Each path below is one point turned by a fixed rotation once a step. After each direction that follows a path, write how fast that rotation turns it, in degrees each step (0 if it stays still).
Each turn is a multiple of 5 degrees from 10 to 175, or 0.
Each row of a path follows its step; steps can be skipped.
path 1
step 1: [-21.3  16.1 -17.9   0.0  -8.1  19.7   8.2  -7.4  -3.3 -30.4   6.8  12.8
  -8.4 -16.9 -18.3  14.5   6.9  18.3 -12.6 -17.7  30.7  10.4  11.1  28.2
   2.4 -17.5  -9.2  22.5 -18.6 -15.0  -9.6  17.3  -0.2   4.0   0.9   4.0
  10.9  -3.7  -1.7  21.8   0.4  37.5   4.3 -10.4 -28.5   6.6  14.3 -15.3
   0.1  -8.9  11.9 -27.3 -19.0  12.8  -5.8 -15.1 -21.1  17.7   3.2  10.3
 -26.2 -23.9  -9.8  36.1  10.7  11.5  -3.2  15.8  -7.0 -12.5  17.1  -4.4
  -8.3 -15.5  22.7  18.2   1.2]
step 4: [ -8.9  19.3  -2.0  10.5 -13.8   8.9  -2.0  10.2 -37.3  -7.0  -4.7  -5.8
  -8.2 -18.4  -0.9  18.2 -10.6 -15.5  -0.3 -31.5  14.7  -7.7   9.1  25.5
  13.6 -10.0  25.2  16.0 -22.4 -21.0 -27.5  23.6 -24.1  14.3  -2.9  16.1
   3.4 -16.7 -24.7   7.8  -8.8  21.9  -5.0  13.0 -14.4 -28.0   1.5 -24.6
  20.2 -33.8  16.2  -8.3   3.7   9.8   4.2 -19.5 -26.4  -4.1  15.1  -0.6
   6.2   0.5  -8.0  -9.3   1.4  11.1 -17.6  25.0   1.6 -21.5   7.4 -23.3
   2.3  11.0   8.9  -5.3  10.3]
step 6: [ 14.1  19.2 -16.8  -5.1 -10.1  -2.5  15.0 -15.1   6.4  -1.7  13.4  -6.4
   7.5   4.7 -29.4  -1.6  -8.8 -14.7  11.3  -8.6  19.6 -21.1  10.8  15.3
 -22.4  -0.1  10.2  17.8 -21.0 -13.7  10.2  10.3   4.8  37.8 -13.4  -9.1
  -8.4 -14.8 -15.1   2.0 -42.6   9.5  -4.4 -31.7 -28.5  -5.0  -0.2  -7.5
   4.6   5.9  16.6 -15.5 -11.9  23.7  14.7 -21.9   9.5 -11.9  -8.5   7.3
 -15.6  10.2  10.5  16.9 -13.8  -1.3  -3.6  36.4 -11.0   3.5  15.4 -23.5
 -21.1 -25.4   7.9  -0.9 -20.9]
step 7: [  3.0  14.6   2.1  -3.5  -5.9   7.8  -4.4   2.2 -12.8  12.3   8.7   3.4
   3.2 -14.9   6.1  29.6   4.9 -14.0  -9.4   4.6  20.6   7.3  24.2  11.7
   3.7  -2.7   4.0  32.5   9.9 -21.8  10.0   6.0 -14.6  10.4  -1.9 -12.4
   8.2  27.3 -17.3   1.3 -18.9  25.3   0.8 -20.1 -11.5  -7.3  -1.1  -6.1
  22.5   1.1  26.5  -3.2  17.9 -21.0  31.8 -10.4   2.0 -15.3   4.2 -13.4
   8.6  18.1 -44.9  -4.0  14.1   3.5 -33.4  19.9  -3.0 -34.5  17.4 -24.3
  -4.1  15.0  -3.8  13.0  24.5]
step 12: [  2.7  18.7 -15.1  -1.8  39.1   9.8 -12.9  -9.8  -0.8   8.9  16.5   2.4
  -5.4  21.8  -9.9  15.9  -5.6 -18.9   8.4 -13.4 -13.0 -20.2  20.1  25.1
   9.6  -0.6  -6.6  16.9   0.8  -4.8 -16.3 -14.6  10.6  -0.5 -16.3 -19.4
  -9.5 -23.0  15.9 -12.7  -3.9  19.4  -3.0 -19.5 -16.3 -20.0 -22.3   7.8
   4.0  -5.4  24.0  17.7  26.3   0.8  21.9 -12.3 -20.1  -2.2  14.6   8.2
  13.9  11.2  -6.8   1.0  -1.3  -6.6 -19.3  39.7 -10.2 -39.9 -16.3  -6.5
  33.3   5.8   4.6   6.4   9.6]
step 15: [  1.3  13.7 -16.1 -21.4  15.0  17.6 -18.5  -1.5  -1.0   2.9   4.1   1.0
 -13.3   7.6 -29.6   2.6  25.1  -2.2   3.4 -15.5  -3.2  -9.3  31.8  11.1
 -12.0   2.4  -8.3   6.6   8.0   9.3  -0.4 -18.1   1.0  -8.3  14.0   7.7
  12.4   2.4  18.2 -14.2  -0.1  22.6  35.7 -25.9 -28.2   1.1 -13.3  -8.3
 -23.8   3.4   9.0  -5.6  -3.9   6.2  39.7  25.9 -17.4  -8.4   0.3  -2.9
 -18.8  -4.8 -32.8   2.5   7.0  -3.6  -3.3  45.1 -11.0 -19.5   3.3  -3.6
  -0.3 -26.4  18.1   0.8  18.2]
step 19: [-11.2   1.9   2.3  23.8  12.1  11.6  -4.1  -4.1 -25.6  -7.7   1.8  11.6
 -12.4  -8.5 -21.2  15.7  -1.9  -0.7  -7.6 -12.1  26.9   8.6   3.0   2.3
  -6.7 -27.9   9.6  23.6   1.0  -5.3 -17.0  29.2  -9.6  10.0  16.7 -11.0
   4.1  -4.0  -4.0 -20.3  -0.9  42.4   7.7  20.2  15.0 -10.2  28.2  -9.4
   4.7  -3.6  -1.0  14.9  -1.9  13.6   5.5 -36.9 -24.4   3.9 -12.2 -30.8
 -12.3  25.5  -6.7  18.6  -8.3  17.7 -18.4  19.9 -21.1 -17.6   9.0  -8.4
  -9.3  17.3  -5.8  18.3  25.9]
step 21: [-19.2  17.5   2.6   3.2  -4.1   2.9   7.7   9.0  11.4 -16.6  13.0 -18.6
 -30.9 -13.7 -11.2   1.6  -2.6  -5.8 -15.9 -27.4  21.3 -35.7  10.4  27.0
   7.9 -14.7   0.5  11.9 -15.2 -26.3  -7.4  17.8   1.0  20.6  -0.5 -13.2
  15.2  -7.9 -22.2  15.4 -14.3  25.5  -6.9  -1.9 -12.8  12.8 -11.2  -6.6
  19.9   9.1  19.4 -18.8 -28.7  15.6  -8.4  -6.2 -14.9  -0.2  13.3  -4.1
   3.2  -8.5  -1.9   5.6  14.8  24.0  -6.5  39.4  -1.9 -23.7  15.3 -29.3
   6.2 -19.4  22.2  12.7  -5.0]
step 24: [ -7.5  24.7  -0.8  -3.8   7.0  17.3   0.1  -2.7 -17.3   5.1   8.4   1.8
   4.7  -0.6  -1.4  24.0 -14.1 -13.9 -10.5  -0.8  30.9   5.7   4.7  45.3
   6.6  15.8   2.3  24.8  -8.4 -21.2 -21.4  33.0  10.4  10.8   0.2  -3.6
  -0.5 -14.8 -15.2  10.7   7.9  33.3  -3.2 -18.7 -25.2  -8.4 -14.5 -11.6
  14.1 -16.8  16.4 -10.1  20.6   1.3  25.3  -6.7 -31.7  -0.5   5.7  -8.7
  -5.9  -8.9 -18.6  -2.1  -3.3   3.7 -20.5  32.1   2.0   2.4  12.5 -30.2
 -23.8   1.6 -13.3  14.8  -6.6]
Directions:
[ -8.1  -1.3  -2.5   2.3  -8.5   0.4   6.2   0.9  -2.3  -3.9  -6.6  -4.8
  -4.2   3.8   3.0   2.6  -1.0  -1.4   3.0   4.1  -1.0   0.4   1.8   2.6
   1.0   5.5   2.2  -1.9  -2.6  -2.7   3.7  -2.6   0.3  -2.9   0.0   0.1
   8.3  -1.1  -4.1   0.1   2.1   6.3   0.3  -2.1   5.6  -7.1  -1.6   1.9
   0.6  -7.9   2.0  -1.9  -1.2  -2.3  -0.7  -1.1   3.8   3.9  -2.7 -12.2
  -3.5  -2.2  -7.3   3.2   5.7   3.9   0.0  -2.7  -4.4  -1.6  -1.7   2.7
   1.3   2.6  -4.1   2.8   3.4] | 125
[ -5.5   1.8   2.1  -2.5  -4.6   3.8  -1.6   0.7   1.7   2.3  -0.5   4.2
  -2.1   3.8  -0.8 -12.8   1.8   1.8   3.1  -5.1   5.1  -1.6 -10.3   2.0
  -2.8  -1.6   0.6   0.4  -6.5  -5.3  -0.4  -0.5  -5.3  -1.9  -2.9  -2.6
  -3.7   1.6  -0.5  -0.7  -2.8  -7.6   0.0   0.5   2.4  -3.8   0.8   1.1
   1.2   0.4  -4.1  -0.7  -1.4  -2.2  -5.5  -6.0   0.0   4.9  -2.3  -1.2
  -1.5  -7.7  -2.1   9.3   1.5  -4.9   0.8   4.5   1.1   2.0   6.2  -7.7
   0.7  -3.6   0.8  -0.2  -1.7] | 145
[ 5.6  5.8 -5.6 -1.6  1.2  0.0 -0.4  3.7 -6.2  1.5  5.7 -0.7 -1.8  4.4
  2.2 -2.7  4.9 -4.3  1.8 -0.4  3.1 -3.0 -6.5 -7.0 -1.0  1.4 -0.6 -7.9
  0.4 -7.3  0.7 -1.7  1.8  1.6  3.5 -3.3  5.4 -0.6 -1.2 -0.3 -8.5 -0.9
 -0.8  0.1 -0.8  2.3 -4.6 -4.9  1.2  2.3  1.5 -3.6 -2.1 -1.0  2.5  4.1
  8.8  2.8  6.9 -1.5  0.8  1.7 -3.3 -2.2 -3.0  5.6  5.9  6.6  1.5 -6.5
  1.3  2.7 -5.9  4.5 -2.5 -4.4 -2.2] | 45
[  4.9 -10.7   0.2   0.0   5.3   5.6   1.9   4.3  -3.1   0.9   0.7  -2.7
   4.6   2.2   2.3  -4.9  -4.1  -4.4   6.0   3.4   0.5  12.2   0.0  -1.9
   0.4   0.1  -1.6  -2.9   1.1  -1.1   1.5   1.9  -0.2   2.3   5.0  -3.4
  -0.8  -2.5  -7.1  -4.4   3.8   4.8   0.0   4.8   1.3  -1.1   0.8   5.1
  -2.6   1.7   4.2  -5.4   4.4  -1.9  -4.2  -8.2  -0.1  -4.4   1.1   5.5
  -0.8  -5.3  -3.4  -2.7   2.0  -2.0  -3.4   6.6   4.6  -1.8   1.7   3.4
   1.8  -1.2  -1.5   3.8  -1.7] | 70
[  1.5   7.4   0.1   1.7   2.2   1.5  -5.2  -0.9   0.7   3.2  -0.8  -4.9
  -4.3  -7.0   0.9  -2.1  -0.2   1.0   0.0  -0.2  -6.2  -3.4  -1.5   1.4
  -4.8   3.6   0.1   8.6   1.6  -6.4   1.0  -3.6  -1.1   0.4  -0.5  -1.6
  -0.8   0.2   4.7  -1.9   4.2   3.2  -2.6   4.2   4.5  -4.8   1.1  -0.6
  -0.7  -3.4   1.8  -1.0   6.5  -6.7  -9.1   0.1  -4.7  -4.7   3.2   2.3
   0.3   5.8  -4.3   3.0  -8.7   3.5  -1.8  -0.5   4.4  -2.2  -1.2  -0.7
  -7.5  -2.0 -10.0   2.2   1.6] | 145
[ 1.5  2.3  7.1 -1.8 -4.3 -0.1  0.1  3.5  3.3 -1.3 -4.8 -2.4  2.3 -3.9
 -3.9 -5.8  2.5  1.4  1.2 -3.8  1.0  1.3 -1.8  1.8 -7.8 -1.3 -2.2  7.3
  4.3  5.4  1.5 -3.7 -0.5  3.0  0.1  4.0  5.2  0.7  0.2  6.9 -0.4 -1.1
  2.9 -2.0 -1.2 -1.3 -2.0  7.4 -5.6  3.9  8.0 -8.8  0.1  7.9 -3.5 -1.2
  5.0  7.1  3.9 -0.6 -2.6 -0.8  4.4  0.5  1.2  2.1  1.5 -0.1  1.8 -0.4
 -7.4  8.2 -3.3 -2.3  2.3 -3.5 -1.3] | 145
